(in the rows, 128 means zero)
Rotation paths and how fast each direction turns (degrees a step)
Each turn is a multiple of 5 degrees from 10 to 175, or 0.
Each row of a path follows its step; steps can be skipped.
Path 1:
step 0: [137 115 132 128 133 132 119 132 141 138 130 129 127 122 130 125 112 129
 131 130 129 118 130 125 117 122 141 121 122 124 123 128 125 122 133 130
 130 122 132 127 135 136 122 125 135 127]
step 2: [136 124 127 136 132 127 126 129 145 122 131 123 119 133 120 126 120 122
 132 134 125 123 130 125 120 123 132 125 118 121 123 132 136 119 128 137
 122 140 119 128 137 131 134 130 120 135]
step 4: [133 126 131 136 137 127 135 140 145 122 131 134 120 134 128 124 120 120
 121 121 129 117 133 136 125 135 130 118 120 128 122 135 127 132 138 126
 132 132 123 127 129 130 122 120 132 122]
step 7: [133 119 122 132 127 119 130 127 136 119 129 132 128 134 132 122 119 131
 123 118 136 129 132 120 118 126 132 124 128 125 113 138 140 132 136 130
 134 136 120 126 127 123 124 118 122 121]
step 10: [136 116 118 140 128 124 126 130 136 133 125 148 124 123 124 121 122 125
 132 134 136 127 131 131 121 132 129 124 124 125 119 137 131 126 127 129
 137 127 120 134 124 123 122 119 127 131]
step 11: [141 121 118 131 127 141 129 122 138 131 124 126 126 133 135 129 126 122
 129 124 136 123 131 119 125 130 139 127 121 134 125 134 138 124 134 140
 127 122 125 127 144 126 122 128 127 132]
step 12: [126 124 124 122 129 129 124 124 143 138 129 131 113 136 122 121 130 124
 121 126 126 127 145 129 117 129 131 132 131 128 116 130 131 118 134 131
 128 131 124 133 128 117 130 122 133 131]
step 13: [129 110 118 137 124 126 127 126 140 124 134 140 125 133 135 130 126 124
 132 127 133 121 133 128 124 123 126 120 117 127 120 134 118 116 132 132
 121 133 126 121 130 130 127 122 127 128]
step 14: [123 121 130 132 140 130 131 130 136 135 116 131 124 126 125 129 128 126
 127 132 128 119 135 123 127 137 141 130 123 138 122 143 123 124 134 140
 129 123 126 122 137 124 124 115 123 129]
step 15: [133 121 127 129 133 132 127 128 149 135 122 130 116 125 127 127 123 125
 125 121 135 127 143 124 123 124 132 120 126 123 129 129 131 130 134 138
 124 133 125 126 117 135 126 124 137 137]
[126 126 125 125 128 130 126 128 130 131 129 128 128 127 124 126 125 128
 130 127 126 129 128 130 127 127 127 129 131 127 127 123 129 129 126 125
 123 129 128 124 127 129 126 127 130 127]
115
[125 130 129 129 129 127 129 124 127 130 129 126 125 130 128 126 125 127
 125 129 129 129 132 126 129 131 124 125 128 126 128 126 128 130 131 128
 131 126 129 126 126 126 126 128 128 128]
130
[126 129 128 125 129 129 127 131 131 128 124 129 126 129 126 128 125 130
 130 132 126 127 128 131 130 130 124 128 125 129 126 128 129 128 126 126
 132 127 127 131 129 127 132 127 129 128]
170
[130 129 128 128 124 128 125 129 126 130 132 128 127 128 124 126 125 128
 130 129 130 130 126 126 126 128 128 128 127 127 131 131 127 128 128 126
 129 126 125 132 132 126 126 130 129 129]
40
[130 124 127 128 127 129 128 124 127 131 128 130 129 128 129 126 128 127
 128 131 129 128 127 128 129 122 128 126 126 125 129 127 126 129 126 129
 131 128 129 129 125 131 133 129 128 127]
140
